Here are some points:
[ 40  33  37  68  -3  68  -2  47 -10   5  23 -24  28 -36  44 -21  40   8  36  37  12  46   7  39   3  17  13  -6  22 -20  34 -22]
[ 17 -76 -29 -70  43 -20 -31   3   6  26 -49  16 -17   8 -43 -28   4 -39 -17 -44  16 -24 -17 -13   5  11 -35  14 -16  15 -34 -18]
[ 117   50 -100  -55   88   -4  -67  -38   64   10  -54  -10   48   16  -48  -12   34    0  -39  -25   36  -12  -30  -24   35   -5  -27  -13   28    4  -33   -8]
[ 100 -111  -79 -102   80  -19  -63  -16   26   15  -62  -11    3  -10  -52  -40   13  -37  -33  -40    8  -26  -35  -27    0  -15  -36  -20   -8  -16  -31  -30]
[ 73 101 -91   4  57   6 -52 -36  57 -11 -35 -19  47  23 -37  20  26  37 -42  12  19   9 -31 -13  27  -9 -20 -16  31   7 -22  11]
[ 73  29 -47  -2  67  25 -44  -4  46   7 -33 -20  53   1 -16 -13  49  10 -22   6  38  19 -24   3  35   8 -17 -13  35  -6  -8 -18]
[-107   14  101   88  -96   10   71   31  -61  -23   67    3  -39  -20   59   21  -35   11   47   34  -42   13   35   24  -37   -6   39    8  -25  -10   44   13]
[ 116  -97  -90 -108  103  -20  -65  -26   57   26  -71   -3   33    9  -61  -39   38  -30  -43  -49   46  -23  -38  -30   32    0  -37  -16   26   -2  -45  -26]
[-84  55  86  98 -89  16  63  26 -55 -25  65   2 -28 -16  66  27 -32  19  45  49 -37  22  40  27 -29  -5  47   7 -22  -8  48  22]
[ 75  42 -38   6  58  14 -26 -19  55  -8  -3 -25  51   3   3   4  39  20 -10  11  29  15   2  -6  36  -6  12 -17  40  -1  17   1]
[-72   3 106  88 -75  36  72  46 -43 -10  70  -2  -4 -29  71  10  13  18  51  45  -1  34  38  36  -2  12  41   6  21  -7  49   8]
[ -4  45 -17  65 -41  51 -36  23 -38 -19  -8 -36   5 -37  17 -12   0  18  -8  37 -23  35 -30  27 -29   4 -16 -16  -5 -23   5 -13]
[-100  -35   71   37  -81   -7   47   27  -64  -10   38   17  -51  -12   37   11  -42   -5   31   14  -40    2   21   17  -39    2   17   10  -35   -2   22    7]
[-120   27   51   58  -94   -2   38   15  -62  -20   40    6  -51   -2   19   28  -47   22    3   33  -46    6   -5    7  -35  -13    7    0  -24   -5    7   19]
[  95   11 -101  -69   86   -3  -75  -28   55   21  -73   -1   30   20  -61  -16   21   -6  -50  -31   26  -14  -45  -20   15    4  -44   -5    4    6  -48   -9]
[-97 -16 107  83 -88  15  72  42 -60 -16  68   5 -31 -21  66  16 -29   5  52  36 -33  16  43  29 -30   0  44  12 -23 -10  48  14]
[-90 -29 -38 -91 -29 -91  11 -61  -4 -23  -9  24 -41  36 -46  33 -54  -2 -39 -42 -29 -50 -10 -46 -12 -28 -15  -1 -25  19 -37  22]
[-93  61  76  92 -93   6  58  12 -55 -33  66  -2 -35 -13  56  30 -45  20  39  39 -49  15  32  18 -36 -14  37   1 -26  -8  42  17]
[-55  42 -65 -27 -30 -59 -26 -59   0 -32 -21   6 -27  34 -43  35 -46  27 -50   0 -37 -26 -29 -33 -18 -28 -19 -11 -25  10 -38  24]
[-90 -12 109  84 -80  21  75  43 -46 -11  72   2 -15 -20  68  12  -1  11  55  38  -9  28  45  29  -3   7  47   9  13  -5  50  10]
[  2 -45  32 -31  21 -10  30  23  -2  37  -2  35 -25   9   2 -18  -1 -36  31 -33  20 -19  31  14   1  32   2  38 -21  16   1  -4]
[-107   -3   95   65  -88  -10   73   22  -61  -22   66    9  -39  -12   59   22  -41    2   45   27  -39   -1   40   14  -32  -11   43    8  -29  -11   41   13]
[-50  32  80  60 -54  16  62  14 -18 -23  69 -10  10 -19  56  13  15  23  42  33   2  22  32  17  15  -1  34   0  32  -2  40   8]
[ 46 -48  60  18  28  61  10  64 -16  38   4   1  10 -32  33 -43  42 -31  44  -2  28  28  23  44   0  37   4  14   9 -15  28 -32]
[-77  38 100  98 -75  34  67  33 -34 -17  69  -7  16 -21  71  18  18  28  49  44   4  38  38  32  14  11  41   6  30   2  43   9]
[ 74 -72   1 -18  54  44 -42  48   3  42 -60  -6  17 -32 -21 -56  44 -38  -5 -20  35  15 -27  22   6  29 -39   1   3 -14 -23 -42]
[ 115  -60 -104 -112   90  -21  -73  -32   38   14  -69   -6    1    4  -65  -29    1  -23  -47  -39    6  -28  -39  -23   -8  -11  -42  -17  -17  -13  -37  -18]
[-15 -53  30 -65  24 -52  47 -10  13  22  22  45 -23  36  -8  11  -9 -20  20 -34  15 -41  33 -20  20   1  21  30  -6  29  -3  18]
31 more points follow, each with its number after it:
[-78 -18 105  79 -77  25  72  47 -53 -11  70   3 -21 -25  71   8  -2   6  57  39 -11  26  41  34 -14   6  45   9   9 -10  52   3] 0
[ 33 -22  22 -39  45 -26  31 -17  40  14  15  24   9  29  -8  13  14  -5   7 -22  34 -23  25 -17  31   5  20  15  16  22   4  18] 1
[-108   16  102   83  -93    7   73   26  -52  -20   69    4  -33  -17   63   23  -35    9   49   32  -36   12   46   22  -28   -4   47    7  -22   -8   49   19] 2
[-107   56  -52  -58  -34  -85   10  -69    3  -39    6   10  -32   41  -38   44  -55   14  -36  -19  -36  -37  -17  -46  -12  -33   -8  -14  -20    7  -26   14] 3
[-96 -49 100  48 -84  -6  68  32 -65 -12  58   8 -45 -20  51   6 -34 -10  41  22 -37   2  37  21 -35  -2  35   8 -33 -15  37   4] 4
[-81  22  96  93 -85  24  68  37 -58 -20  69   2 -31 -24  71  18 -19  14  55  44 -29  25  42  31 -26  -1  46  11 -10  -7  56  13] 5
[ 94  10 -92 -37  70  19 -77 -10  31  22 -73  -5  19   6 -53 -21  15 -11 -46 -17   9   1 -42  -9   0   8 -44  -8  -7  -1 -42 -14] 6
[-81  -5 116  92 -70  32  79  40 -34 -13  70  -1  10 -20  71  16  22  22  53  45  16  37  39  34  15  16  42  10  30   0  50   8] 7
[100  65 -99 -37  82   3 -61 -33  63  12 -48 -11  47  20 -46  -4  35  10 -44 -14  35  -2 -29 -23  36  -3 -22 -11  33   9 -34   0] 8
[ -33 -112  110   31  -24   39   61   64  -42   17   50   -1  -12  -42   65  -33   24  -36   65    2   26   22   36   37    2   26   27   11   13  -18   44  -32] 9
[-86 -58  66 -33 -59 -60  67  -6 -49 -10  39  31 -53  11  20  19 -51 -18  26 -24 -33 -39  34 -14 -26 -11  24  18 -35  16   9  17] 10
[-60  31  58  78 -83  28  36  35 -60 -22  47 -12 -31 -30  54   8 -29  15  30  34 -41  26  15  27 -40   0  23  -4 -21 -14  36   3] 11
[102  25 -69 -40  87  14 -50 -22  65  15 -40 -12  47  11 -37 -12  45   7 -29 -16  47  -3 -22 -11  37   4 -21  -5  35   4 -20  -4] 12
[ 93 -45 -63 -75  95   1 -51  -9  57  34 -58   9  40  16 -46 -25  44 -21 -25 -36  51 -12 -21 -12  39  16 -30   4  25  12 -35 -16] 13
[-101   39  104   97  -84   21   71   29  -41  -16   69    5   -9   -9   63   24   -3   25   46   44   -7   24   38   28    0    9   43   14   13    4   42   21] 14
[ 101   26 -119  -90   72  -27  -82  -43   30    9  -78   -2  -16   18  -73  -13  -33  -21  -56  -43  -23  -32  -41  -30  -26  -16  -48  -11  -37   -3  -52  -11] 15
[ 50  62 -64  61   0  65 -69  10   0 -14 -38 -46  31 -30 -14 -16  21  22 -35  28  -8  38 -40  17 -16   7 -31 -24   7 -18  -8 -14] 16
[ -6  23 -41 -26   9 -40 -14 -48  33 -17 -16   2  12  29 -35  29 -13  23 -45 -13  -2 -29 -14 -40  19 -23  -9  -8  10  19 -29  28] 17
[-86 -80 116  56 -74  17  78  45 -61  -8  69   2 -32 -35  72  -2 -19 -12  63  18 -24  14  47  31 -31   7  39   9 -20 -18  54  -8] 18
[  98  103 -119  -48   74   -1  -79  -39   58   15  -67   -6   33   32  -70    3   19   19  -64  -12   20   -6  -47  -25   28    0  -45   -5   17   21  -50    9] 19
[-69 -28 -39 -90 -11 -88  10 -66  16 -20  -7  18 -30  39 -42  31 -48  -4 -30 -44 -20 -53  -2 -49  -2 -29 -10  -4 -17  21 -28  21] 20
[ 26  91 -89  16  13   3 -63 -41  30 -23 -38 -21  31  18 -43  26  -3  41 -55  16 -13   6 -44 -23   0 -21 -23 -22  10   4 -29  16] 21
[ 11  52  33  73 -29  48  15  28 -17 -13  35 -25  20 -31  51   3  19  24  29  47  -9  40  11  28  -5   3  23 -12  17 -17  39  -7] 22
[ 22 -35 -24 -63  59 -25  -9 -19  49  26 -30  27  18  37 -46   0  23 -13 -18 -38  40 -24  -5 -24  43  12 -19  21  22  35 -33   8] 23
[-73 -11  98  83 -78  27  63  46 -60 -13  60   6 -30 -28  72  10 -23   3  57  36 -33  22  41  31 -34   2  43   7 -28 -17  51   4] 24
[ 95  66  15  85  41  79 -15  40  35   7  18 -24  54 -30  49 -22  60  10  42  36  36  46  18  32  22  16  31  -5  44 -15  45 -16] 25
[-76  81 -44  26 -63 -40  -4 -61  -5 -51  24 -15 -14  20 -12  48 -47  45 -32  23 -46  -5 -18 -29 -13 -36  -1 -20  -9   9 -15  34] 26
[ 121 -127 -107 -127   90  -45  -76  -49   36   -6  -78  -32    2  -27  -63  -55   -7  -52  -44  -57   -8  -47  -44  -51  -16  -40  -41  -45  -23  -41  -37  -46] 27
[ 88 -61 -66 -74  90   6 -60   2  42  37 -66   1  34  10 -56 -35  44 -24 -35 -36  46  -7 -37 -11  35  19 -43   1  22   9 -42 -29] 28
[ 110  -12 -112  -85   81  -17  -79  -26   35   16  -70   -4    0   12  -63  -20   -8  -18  -47  -36   -6  -22  -39  -23  -12  -10  -39  -13  -24   -8  -39  -17] 29
[ 62  37 -97 -68  72 -27 -65 -51  59   8 -61   1  37  34 -64   4  18   8 -56 -30  25 -23 -38 -34  34  -6 -41  -8  19  18 -53   0] 30
Which three of these numbered points are nearest to each point below, looking only along the 2 directions in which the first points spread most? Their numbers follow each, nearest first.
[-32 -62 -20 -62   3 -41 -14 -10 -18  14 -37  25 -36  17 -43  -5 -30 -29 -22 -40  -7 -33 -12 -17 -17   0 -25  11 -30   8 -36  -5] > 17 20 3
[-88 -88 118  39 -60   0  85  37 -38  -6  72   5 -11 -22  62  -8  18 -11  59  14  16  10  40  19  14   9  40   7  27  -7  44  -5] > 11 18 24
[ 75 121 -16 109  20  91 -42  40  25  11  -1 -25  48 -15  23   0  46  37   9  55  18  61 -10  40  16  26   1   3  34   2  19   5] > 25 16 22
[ 27 -42 -61 -86  60 -44 -37 -39  43  15 -51  16   8  32 -60  -6  -2 -19 -40 -47  21 -37 -22 -30  18  -4 -32   6  -4  17 -47   1] > 15 23 30
[ 117  -47  -98 -101   99  -11  -70  -28   57   25  -70   -4   39   15  -61  -29   41  -20  -44  -39   44  -16  -36  -23   38    5  -41   -5   26    9  -46  -22] > 19 28 13
[-78 -22  62  37 -73  -3  42  26 -58 -10  35  10 -44 -14  39   6 -38  -5  30  18 -38   2  20  15 -39  -3  22   7 -32 -11  20   4] > 4 11 18
[ 87 -24 -75 -70  95   5 -60 -15  61  35 -63   0  39  19 -56 -24  41 -10 -42 -34  50  -3 -33 -12  40  17 -43   1  30  11 -43 -14] > 28 13 19
[  4 -78  41 -11 -15  28  -4  47 -41  29 -17   5 -28 -32  12 -43   3 -40  25 -15  -7   7   5  24 -22  19 -13  10 -22 -15  -2 -29] > 1 16 21
[-28 113 -92  -9 -30 -50 -34 -70  19 -39 -15  -8  -8  36 -50  48 -42  45 -55  14 -37 -14 -33 -32 -13 -30 -17  -8 -14  19 -36  37] > 17 20 3
[-104   49  106  107  -86   27   72   32  -35  -13   73    4   -1  -12   65   26    4   25   50   40   -3   30   41   28    7   12   41   14   18    8   42   19] > 14 0 5
[-82  35  93  95 -86  19  64  33 -50 -20  68   0 -20 -15  64  23 -15  17  46  43 -25  23  39  26 -17   0  47   5  -2  -4  51  15] > 24 14 5
[ 110   80 -121  -49   70    7  -86  -29   38   10  -69  -11    8   18  -66   -5   -7   10  -58  -11  -12  -10  -48  -13  -17   -6  -42   -6  -23   -1  -41    1] > 30 19 6
[ -9 -49 -44 -92  37 -67 -10 -49  36   4 -33  21  -4  37 -53   8 -19 -15 -35 -48   8 -50  -8 -41  16 -13 -20   4  -7  20 -41  13] > 17 23 20
[ -99 -127  127   29  -64  -13   85   31  -53  -22   70   -3  -30  -38   70  -14  -11  -28   62    2   -4   -2   47   18  -11    1   39    1  -11  -23   50  -16] > 4 18 11
[ 48  66 -25  43  31  32 -23  -8  38 -14  10 -27  46  -4  17  12  33  34  -4  32  17  28  -7   7  24  -8  12 -17  39  -8  19   1] > 16 25 1
[ 59 -25  10 -48  65 -24  21 -17  47  15  10  19  25  25   2   6  27 -10  17 -24  39 -21  30 -15  39   4  21   8  22  16  14   5] > 21 1 23
